In the rows, 128 means zero.
The rows of Z fall into several groups, and each row is roughly a mix of its group's hidden directions.
Z (121 x 12):
[[144 128 126 132 177 104 157 159 116 154 139 133]
 [111 133 129  95 111 123  95 170 151 104 131 147]
 [159 125 135 155 137 108 106 131 121 183 123 143]
 [124 108 127 123 161 177 169 142 126 123 134 140]
 [165 135 143 154 167 134 135 120 114 147 122 166]
 [131 128 128 161  87 102 108  98 119 149 152 136]
 [107 109 107 144 123 108 158 141 129  95 161  98]
 [110 132 126  97 128 117 161 128 121  70 127 126]
 [162 129 147 139 177 139 133 142 137 143 109 159]
 [122  94 137 110 130 155 130 142 173  90 120 130]
 [100 135 109  81 143 115 138 163 126 100 128 116]
 [108 149 120  97 118 105 104 122 118  75 131 125]
 [102 115 111  93 151 145 156 153 118 111 110 100]
 [136  99 152 106 125 171 126 138 153 117 109 158]
 [145 111 119 127 130 136 128 157 156 185 110 119]
 [ 81 122 114  98 116 157 131 148 145 122 135  99]
 [ 98 155 104  93  95 108 112 148 146 121 118 123]
 [102 125 115 114 103 109 166 149 133 109 159 101]
 [147 147 122 150 135 103 132 126  96 183 133 129]
 [151 118 120 139 116 129 105 138 139 191 109 129]
 [146  97 119 140 168 131 134 158 136  89 109 120]
 [ 81 146 130 113  88 129 133 112 135 102 148 110]
 [145 129 138 111 178 123 133 163 135 130  91 119]
 [115 121 130 108 113 155 122 119 142  64 126 134]
 [ 91 128 123  99 112 125 146 126 119  81 137  99]
 [124 127 134 127 163 184 121 110 109 126 108 150]
 [ 90 131 112  99 104 122 142 129 109 101 147  94]
 [165 138 132 156 149 118 116 128 118 177 115 148]
 [132 153 121 150 112 122  79 100 113  96 127 138]
 [134 137 133 129 162  93 171 151 125 126 159 141]
 [150 125 150 175 113 139 124  92 129 157 140 141]
 [ 95 125 114  98 125 133 153 137 125  85 142  96]
 [ 99 138 128 100  91 107 104 158 149 128 149 139]
 [128 114 116 129 101 168  96 106 134 125  87 116]
 [120 131 128 126  99  70 117 129 140 146 137  96]
 [ 78 131 124 100 117 140 159 140 132 113 147 102]
 [135 137 147 136 116 111  69 122 135 118 162 144]
 [123 125 140 117 159 183 129 109 111 120 101 144]
 [106 126 119 105 141 136 155 134 130  70 135 106]
 [ 90 121 119 109  81 116 118 131 146 118 136  95]
 [146 136 143 116 142 161 113 129 124 155  91 168]
 [115 146 140 117 101 114  66 117 137 130 126 144]
 [130 133 139 117 127 126  89 106 125  77  98 113]
 [142 116 137 139 178 118 159 157 122 147 154 131]
 [ 95 131 106 134 119 106  91 150 129  92 154 121]
 [125 117 123 139 103 170 105  96 122 143  93 110]
 [163 117 123 148 149 129 175 131 129 154 106 147]
 [126 137 134 128  91  74 104 120 142 150 135 111]
 [133 138 126 145  94  94 147  95 128 128 157  96]
 [105 123 129 114 156 128 173 162 134 132 162 119]
 [180 116 128 153 158 116 130 134 128 135  91 129]
 [131 126 141 134 163 107 171 156 126 142 164 134]
 [162 124 152 174 119 128 121  98 131 149 139 151]
 [168 121 138 163 139 117 107 124 131 168 125 156]
 [107 153 134 124  83 104  95  98 125 135 141 124]
 [148 130 126 144 132 105 120 141 123 195 121 123]
 [155 123 157 172 135 121 146 109 129 147 158 148]
 [131 136 133 160 111 122 134  66 109 141 135 115]
 [114 144 111 145 100  82 107 118 123 120 156 102]
 [154 129 119 144 129  80 101 158 146 154 130 129]
 [126 101 109 114 124 140 134 161 157 174 125 104]
 [155 124 133 147 139 122 118 139 134 192 116 142]
 [106 152 133 128  79 108 108  93 123 134 148 124]
 [127 126 134 128 167 183 125 110 110 131 110 148]
 [ 85 133 133 131  85 150 133 100 138 117 142 103]
 [133 108 151 167 118 165 111  94 127 147 142 119]
 [106 117 121  85 105 120 150 157 112 135 130  91]
 [164 130 147 156 156 131 112 123 133 155 111 166]
 [ 94 121 109 108  86 116 127 129 137 115 132  85]
 [158 108 147 128 143 140 113 145 131 175 104 154]
 [119 134 111  91 161 101 144 166 119 104 123 123]
 [117 117 115  96 145 141 152 159 150  95 118  98]
 [146 105 121 128 165 147 175 152 129 108 120 117]
 [138 147 132 145  97  92  82 100 125 130 118 129]
 [100 158 103 137 114 109 131 110 119  95 159 106]
 [ 99 136 134 133 106 140 111 126 116 183 128  96]
 [102 119 120 112  93 168 100 112 140 109 113 111]
 [106 154 134 125  82 115 107  89 123 125 151 122]
 [161 135 147 158 153 131 126 114 111 150 132 173]
 [124 116 125 137 138 178 159 120 123  88 145 145]
 [158 134 129 124 179 147 155 143 105 142 114 143]
 [121 131 121 102 148 105 166 148 131  80 138 136]
 [169 135 147 156 167 122 120 124 124 142 111 160]
 [164 128 114 155 120  95 165 145 133 155 141 123]
 [135 118 127 109 150 162 179 160 133 136 131 140]
 [108 133 114 126  93  82 123 146 139 112 158 106]
 [119 162 139 117  90 133 127  95 116 167 138 141]
 [101 128 130 121  87 151 105  98 136  91 125 114]
 [161 108 150 134 159 141 112 143 159 123  99 153]
 [146 116 122 121 165 157 180 149 123 127 122 122]
 [139 152 119 153 122 103 126 106  83 164 138 129]
 [139  92 120 137 165 127 133 163 143  90 118 119]
 [162 110 126 136 126 137 101 145 153 171  99 136]
 [125 128 139 128 157 170  97 106 112 123  96 150]
 [130 128 137 139 125 126 122  75 114  89 115  95]
 [120 160 100 150 137  90 140 123 115 147 138  92]
 [146 133 117 125 115 123  61 121 135 113 109 140]
 [111 102 138  96 111 169 123 136 156  97 120 139]
 [129 149 147 144 143 116 130  96  95  85 137 151]
 [ 98 118 124 129  75 109 101 115 143 122 145 110]
 [158 110 120 141 138 152 121 140 132 180  97 135]
 [147 128 118 134 155 121 185 144 125 160 120 141]
 [112 122 133 107 108 103  84 160 151 105 116 137]
 [153 111 136 148 162 136 153 148 127 175 135 137]
 [151 130 128 135 172 101 157 154 113 157 134 138]
 [176 120 136 161 144 124 115 126 130 165 122 154]
 [105 133 128 113 121 138 132 111 117  61 141 126]
 [ 82 142 124  99 104 127 131 119 124  89 137 105]
 [162 121 138 157 135 133 120 136 143 179 140 154]
 [114 138 121 138 105 135 154 129 125 175 168 151]
 [161 152 132 132 130  74 126 120 111 116 117 157]
 [156  98 151 119 141 161 122 141 149 137 100 159]
 [137 122 130 116 147 156 193 126 120 141 131 114]
 [128 149 144 142 136 119 137  93  92  84 135 148]
 [117 140 129 106 146  96 170 156 131 107 156 138]
 [ 93 147 104 120  97 107 137 123 126 110 145  87]
 [111 132 131 114 106  92  73 142 143 116 121 125]
 [161 149 134 140 118  87 122 103 120 102 121 161]
 [161 130 132 156 149 128 111 131 135 179 118 152]
 [167 121 122 142 151 125 114 137 114 173  94 137]
 [ 99 121 111  93 112 131 141 150 146 105 122  86]]

One row of each group comes first, with its name. Which group is each row after those in?
[107 131 110  85 153 114 145 168 126 102 129 118]
<84>
[134 104 155 112 128 170 130 123 140  97 118 166]
<70>
[103 137 123 128 112 108  64 135 132 108 131 137]
<96>

[144 132 131 127 172  99 157 156 106 155 136 133]
<84>
[123 159 144 111  99 138 112 105 122 174 124 154]
<96>
[151 117 124 139 138 139 190 131 134 150 111 145]
<84>
[129 113 138 146  86  95  91 121 134 153 148 133]
<70>
[139 154 108 118  92 107  95 115 130 128  89 143]
<84>
[131 140 128 132  86 130  77  98 138 111 120 139]
<84>
[136 127 121 162 125  96  69 125 132 131 122 142]
<96>
[120 108 129 119 148 172 181 137 129 116 141 132]
<96>
[131  97 118 131 157 104 126 161 147  94 131  98]
<96>
[149 127 122 132 152 120 167 153 123 177 115 138]
<84>
[111 116 116  97 135 152 144 148 157  85 120 105]
<70>
